(in the rows, 128 means zero)
One turn moves each row of this set onto another row. After a few examples, where does it send each row asked below?
Gired: [155 127 136 153 106 128 101 108 136 125 128  94 116 137 159 134 122 117
 152 154 146]
suk: [147  93 123 130 110 126 147 129 136 142 124 130 141 101 167 146 152 147
 136 104 138]
mogu: [146  98 114 140 108 118 145 130 128 145 140 136 133 104 167 138 162 149
 136 108 136]
Lomef: [150  90 115 133 111 121 152 132 131 142 133 133 135 100 162 144 153 147
 137 109 137]
dez: [113 115 141 117 145 119 117 124 153  97 112 120 135 128 133 142 114 117
 121 156 156]
lotu: [133 100 142 122 138 115 142 132 134 104 136 110 118 109 118 134 117 113
 112 167 159]
fabuk: [126 103 121 119 144 106 127 128 137 100 135 123 120 120 119 135 112 116
 123 170 153]
Keru: [110 125 158 144 131 125 132 135 148  90 121 121 123 132 126 138 127 123
 114 159 162]
ruz: [131 105 137 134 133 112 142 137 131  97 142 118 113 115 114 132 120 117
 114 170 158]
gazum: [140 100 127 136 110 131 144 129 142 139 118 132 144 107 171 148 156 149
 136 100 140]
lubu: [131 103 152 117 140 121 138 128 139 105 123 105 126 108 125 138 116 111
 110 161 160]
Tos: [143  98 110 153 103 119 152 137 130 132 142 145 126 113 158 142 159 155
 141 113 136]
kili: [113 118 126 137 139 109 122 132 143  88 133 134 118 137 121 137 118 124
 126 168 154]
siz: [149  91 109 143 106 118 152 135 127 137 140 139 128 105 158 142 155 149
 139 112 136]
Vakun: [134 111 123 148 106 126 138 130 138 138 130 139 137 115 171 140 167 153
 135 102 138]
fov: [145  98 119 136 110 121 143 127 132 147 134 133 137 103 169 138 162 148
 134 105 136]
Dogok: [139 106 115 151 105 120 143 131 131 138 140 142 131 113 166 137 166 154
 138 109 137]
gis: [112 121 162 132 135 129 131 131 150  95 113 114 129 124 130 140 123 118
 111 156 163]
pafu: [155 128 136 154 105 127 100 108 136 124 130  95 114 137 158 135 122 117
 151 155 147]
Sif: [126 102 127 110 148 109 124 125 141 103 126 117 126 118 125 138 110 113
 121 164 154]
Romop: [121 110 121 130 140 104 127 131 138  93 138 131 117 129 118 134 115 120
 125 169 152]
desek: [160 121 131 151 106 124 103 109 131 127 134  94 112 133 155 132 121 114
 152 157 145]
folet: [135 106 116 157 101 124 147 137 136 128 135 148 129 118 160 144 162 158
 141 109 138]
mari: [141 102 123 136 110 124 139 126 135 145 129 132 140 105 173 140 162 148
 134 102 137]
Teki: [136 107 125 142 109 126 138 127 138 141 126 134 140 111 173 140 165 150
 134 102 138]
tume: [107 123 134 137 139 115 119 129 149  86 123 133 124 139 126 138 119 124
 126 164 155]
leg: [120 107 135 110 147 115 120 123 148 101 116 116 133 120 130 140 111 113
 121 158 155]
Toras: [160 122 134 149 106 125 102 108 134 128 132  92 114 133 158 133 120 114
 151 156 145]
ged: [122 113 141 145 130 114 140 138 135  91 141 124 110 124 115 133 124 122
 116 170 160]
bovi: [143 101 112 146 106 118 144 131 129 140 143 140 130 108 165 136 165 152
 137 109 136]
Dubo: [158 124 131 153 105 123 103 110 132 125 135  95 111 135 155 133 122 117
 152 157 145]
lag: [155 127 134 156 104 126 102 110 135 122 132  96 111 139 157 132 123 119
 152 156 146]
vefi: [134 107 128 145 106 131 142 132 144 132 118 138 141 115 170 149 159 153
 138 101 139]
tir: [132 110 124 155 103 129 144 135 142 128 125 144 136 120 166 146 162 157
 139 104 138]
Zogap: [108 123 140 128 143 119 117 126 153  90 115 126 131 135 131 142 117 120
 123 158 156]
luzu: [135 109 120 152 106 123 139 130 135 136 136 142 133 116 168 139 167 155
 137 105 137]
daso: [158 124 136 149 106 127 101 108 135 127 128  92 115 133 159 133 122 115
 151 155 145]
gub: [122 111 159 120 139 126 133 128 147 101 115 108 131 115 130 139 119 114
 109 156 162]
Voko: [114 122 148 149 129 120 136 137 142  87 133 126 114 132 120 135 127 124
 115 165 161]
fivib: [157 125 131 156 104 124 102 110 133 123 134  97 111 137 155 133 123 118
 152 158 145]

pafu -> Toras
mari -> bovi
siz -> tir
Now find these:
lotu -> Voko
Romop -> Zogap

One turn moves each row of this set onto another row. After a few examples, where does it send each row asked below?
dero: [138 124 120 107 143 135 103 150 139 118 119 106 118 130 128 130 147 122
 128 123 103 144 111 124 120 138]
rerop: [141 145 128 119 157 134 135 134 117 119 169 117 146 119 108 126 121 127
 105 122 115 108 121 155 147 127]
kabef: [145 142 124 115 150 133 129 134 121 115 170 119 149 122 110 124 117 130
 104 123 109 111 123 159 144 128]
Zif: [125 111 105 136 148 143 130 110 154 121 153 142 136 131 136 111 112 121
 130 141 120 117 159 104 118  87]
nuli: [129 124 143 147 119 110 140 106 121 142 141 124 151 114 119 144 111 142
 116 113 112 150 157 104 115 129]
Guz: [138 138 149 114 116 121 110 114 112 133 118 127 160 134 102 149 128 120
 127 116 138 102 148 130 138 120]
buke: [128 150 103 138 103 132 126 136 154 123 149 118 127 125 114 156 129 121
 139 133 145  93 153 101 136 127]
Nebaf: [140 140 117 132 127 134 143 124 122 135 118 162 119 118  94 131 118  96
 114 119 129 124 133  95 134  93]
zesa: [156 148 128 151 140 153 146 132 140  95 131 117 129 129 108 123 111 124
 168 125 142 128 119 127 113 124]
Telit: [108 123 123 128 128 110 148 114 128 122 130 132 132 150 124 133 120 156
 141 133 146 144 116 131 124 143]
tebu: [149 140 145 137 164 148 147 146 108 122 148 123 150 117 113 143 110 107
 116 133 111 133 115 132 129 114]
vezos: [166 123 113 132 143 146 106 121 158 124 139 120 118 127 126 126 124 131
 132 149 118 127 170 101 101 114]
poba: [138 137 110 132 125 120 163 108 151 131 110 134 126 125  96 121  98 104
 139 121 133 130 137  79 125 122]
vot: [140 147 137 140 136 117 140 115 143 128 158 122 149  81 119 116 111 140
 135 141 102 143 145 106 112 131]
mimuv: [152 130 123 131 118 149 126 152 135 124 117 104 119 115 112 133 136 119
 147 125 122 128  94 132 136 143]
Puzir: [141 136 152 110 123 128 107 122 116 133 119 129 164 133 100 148 130 114
 131 112 132 104 147 131 141 124]
lin: [150 135 145 137 162 140 146 141 106 120 155 121 149 117 114 146 101 108
 117 134 106 135 119 132 134 122]
damok: [146 136 120 141 132 135 143 130 124 132 117 159 116 119  95 127 113  97
 114 121 127 131 134  99 134  87]
Nirog: [133 122 131 146 120 110 139 104 119 142 142 125 149 107 116 142 110 139
 119 114 113 155 156 103 111 119]
likod: [132 142  97 122 122 122 150 127 142 118 125 116 108 132 118 166 142 109
 137 135 130  97 143 122 119 142]
vabes: [124 119 114 129 151 145 135 139 140 111 142 142 128 132 124  89 130 147
 119 112 128 131 129 114 145  95]
tagep: [134 143 151 139 120 129 128 107 145 104 157 130 129 117 119 116 130 143
 137 136 149  96 155 110 152 131]
betu: [142 123 121 108 139 133 100 147 142 118 110 104 122 125 125 130 152 127
 128 129 110 140 114 121 114 134]
rolu: [128 121 134 105 138 135 154 105 143 118 142 109 106 130 148 124 119 117
 103 141 100 124 147 127 148 135]
Lipep: [134 147  95 125 119 123 157 127 142 116 125 114 103 133 117 163 136 113
 130 140 126  98 147 123 126 135]
Dif: [151 134 127 134 117 149 129 149 136 122 121 107 120 115 111 137 136 123
 150 118 122 131  96 140 139 145]
Vimud: [129 113 105 137 146 148 125 115 159 120 156 143 134 132 134 111 111 119
 125 146 115 121 159 107 114  92]
tobo: [139 146 143 144 138 120 135 113 142 128 155 121 149  84 114 118 111 144
 133 131 101 146 145 107 111 135]
visil: [134 143 121 108 114 134 141 135 148  98 154 134 144 129 105 105 119 118
  94 137 124 105 129 121 162 119]
pog: [147 133 107 137 118 121 180 120 131 120 142 115 136 143 105 114 100 114
 130 149 128 131 117 112 110 143]
zezus: [125  99 136 118 126 130 138  93 129 123 132 121 128 135 141 112 112 134
 121 139  99 133 117 139 130 144]
Fepap: [169 132 147 125 115 132 129 135 154 117 151 105 163 103 113 109 117 128
 147 148 137 126 144 125 121 131]
Tofaf: [147 116 117 109 137 119 109 124 140 138 118 135 142 152  87 133 130 111
 126 119 157 118 127 133 143 125]
kel: [128 109 102 125 119 115 127 128 153 134 127 137 157 142  95 103 148 131
 121 133 134 149 133 123 119 118]
Kuz: [168 123 106 130 143 151 113 115 155 120 137 124 116 122 125 129 121 127
 134 147 118 118 167  96 103 112]
mobi: [131 117 131 106 135 135 145 100 142 121 145 111 107 125 147 124 119 125
 109 143  97 131 152 125 152 132]
kurez: [127 102 136 119 128 129 136  95 125 120 130 128 127 133 142 112 106 140
 126 141  97 137 113 136 129 140]
vagok: [145 119 118 108 138 116 105 124 134 139 117 134 144 150  89 133 125 118
 130 116 158 115 131 130 140 118]
Rami: [130 151 107 141 111 136 123 135 153 123 154 122 127 129 111 155 133 120
 138 128 151  92 147  97 137 128]
lak: [136 137 114 133 128 119 164 108 149 129 109 142 119 123  96 124  93 105
 138 122 132 133 138  87 128 117]

tagep -> Fepap
vezos -> tebu
Now find these:
kurez -> Tofaf
Nebaf -> mobi
rerop -> buke

One turn moves each row of this set onto another row. After a few examples, where does it send each row asked below?
gifa: [131 157 129 161 131 150 155 123 134  85 135  93 174 125 104 141  90 129
 129 164]
musad: [111 135 131 167 111 130 145 156 133 100 113 117 173 112 101 141 125 117
  92 160]
Baveb: [127 132 143 145 131 160 133 114 147 116 122 101 142 120 106  97 130 153
 137 151]
Topes: [150 150 148 121 147 138 145 127 157 101 124 117 151 144 121 154 165 129
  98 149]
tun: [153 174 115 151 129 135 125 121 159 121 136 110 170 154  99 144 168 129
 129 162]
mera: [127 187 131 155 147 130 117 140 131  84 108 119 144 156 121 140 123 110
 112 138]
Lan: [131 163 141 167 126 145 128 118 120 103 130 124 137 121 106 151 165 110
 101 124]
puza: [122 165 122 165 135 149 154 121 131  83 131 106 176 125 103 138  92 128
 134 163]
mamu: [116 142 145 143 128 174 138 135 156 116 121  96 150 119 104 100 147 143
 133 170]
dovet: [103 158 128 132 129 159 134 152 143 116 146 122 168 145 110 126 157 154
 121 163]
gofi: [145 147 117 139 139 142 128 141 145  97 118 115 155 134 141  93 118 126
  97 174]
Sep: [144 160 113 159 128 171 147 142 139 110 143 117 185 127 101 120 157 119
 122 122]
Sapug: [128 164 123 182 135 151 132 129 128 105 128 130 142  99 100 108 141 141
 137 173]
Devi: [153 158 142 138 143 141 146 128 166 103 121 102 168 155 131 154 155 123
 100 165]
Zuze: [ 94 135 108 132 141 126 135 152 127  98 134 122 144 127 100 131 135 133
 122 152]
busu: [151 148 103 131 145 152 133 130 149 117 115 115 159 151 131 107 127 126
  90 172]
zor: [127 173 129 154 139 129 128 140 127  86 123 127 157 155 109 153 121 111
 126 122]
Fak: [130 176 112 137 139 129 144 117 147 124  95  99 137 125  94 123 125 133
  97 129]
pudi: [132 162 150 166 130 147 129 122 123 101 145 106 155 119  96 136 158 109
 113 113]
bar: [126 133 136 148 131 165 132 115 151 116 121 100 147 119 106  92 133 149
 137 149]
Nuso: [133 159 150 156 143 146 120 112 130 109 145  93 160 112 103 134 152 112
 137 124]
Poz: [145 154 123 166 128 140 169 114 139 115 131  87 163 141  93 135  98 122
 110 156]
taru: [131 160 143 168 131 153 128 123 120 102 126 124 135 120 106 151 160 110
  97 122]
Som: [123 135 143 149 142 188 141 140 155 107 120 101 155 125 104 114 155 121
 126 177]
kevu: [117 147 114 166 129 126 141 138 127  97 113 130 158 125 101 123 148 115
  84 192]
sosir: [141 174 110 152 160 130 118 116 162 114 107 118 167 122  87 139 132 133
 129 176]
lubud: [143 150 148 151 150 145 145 134 162 108 114 110 176 153 139 145 135 105
 113 176]
Vamek: [137 153 148 145 148 149 148 134 164 105 116 115 176 158 137 146 136 110
 110 176]
nir: [129 173 101 134 139 125 140 114 147 117  97 108 144 130  97 122 121 128
  98 127]
supek: [145 174 125 178 132 150 136 127 126  89 129 123 123 109 103 107 127 134
 132 160]
vetab: [116 144 126 170 129 124 138 145 127  96 109 120 162 125  99 125 151 113
  83 185]
zove: [116 171 124 158 137 130 138 117 137 127  88  98 151 125  93 134 136 157
  93 154]
kolov: [154 160 105 145 147 165 163 128 107 100 126 120 175 128  97 130 130 104
 105 152]

sosir -> Zuze
supek -> mera
puza -> nir
Now find these:
mamu -> pudi
musad -> Poz
Baveb -> taru
dovet -> Sep
busu -> Sapug
Vamek -> bar
vetab -> gifa
Topes -> Som

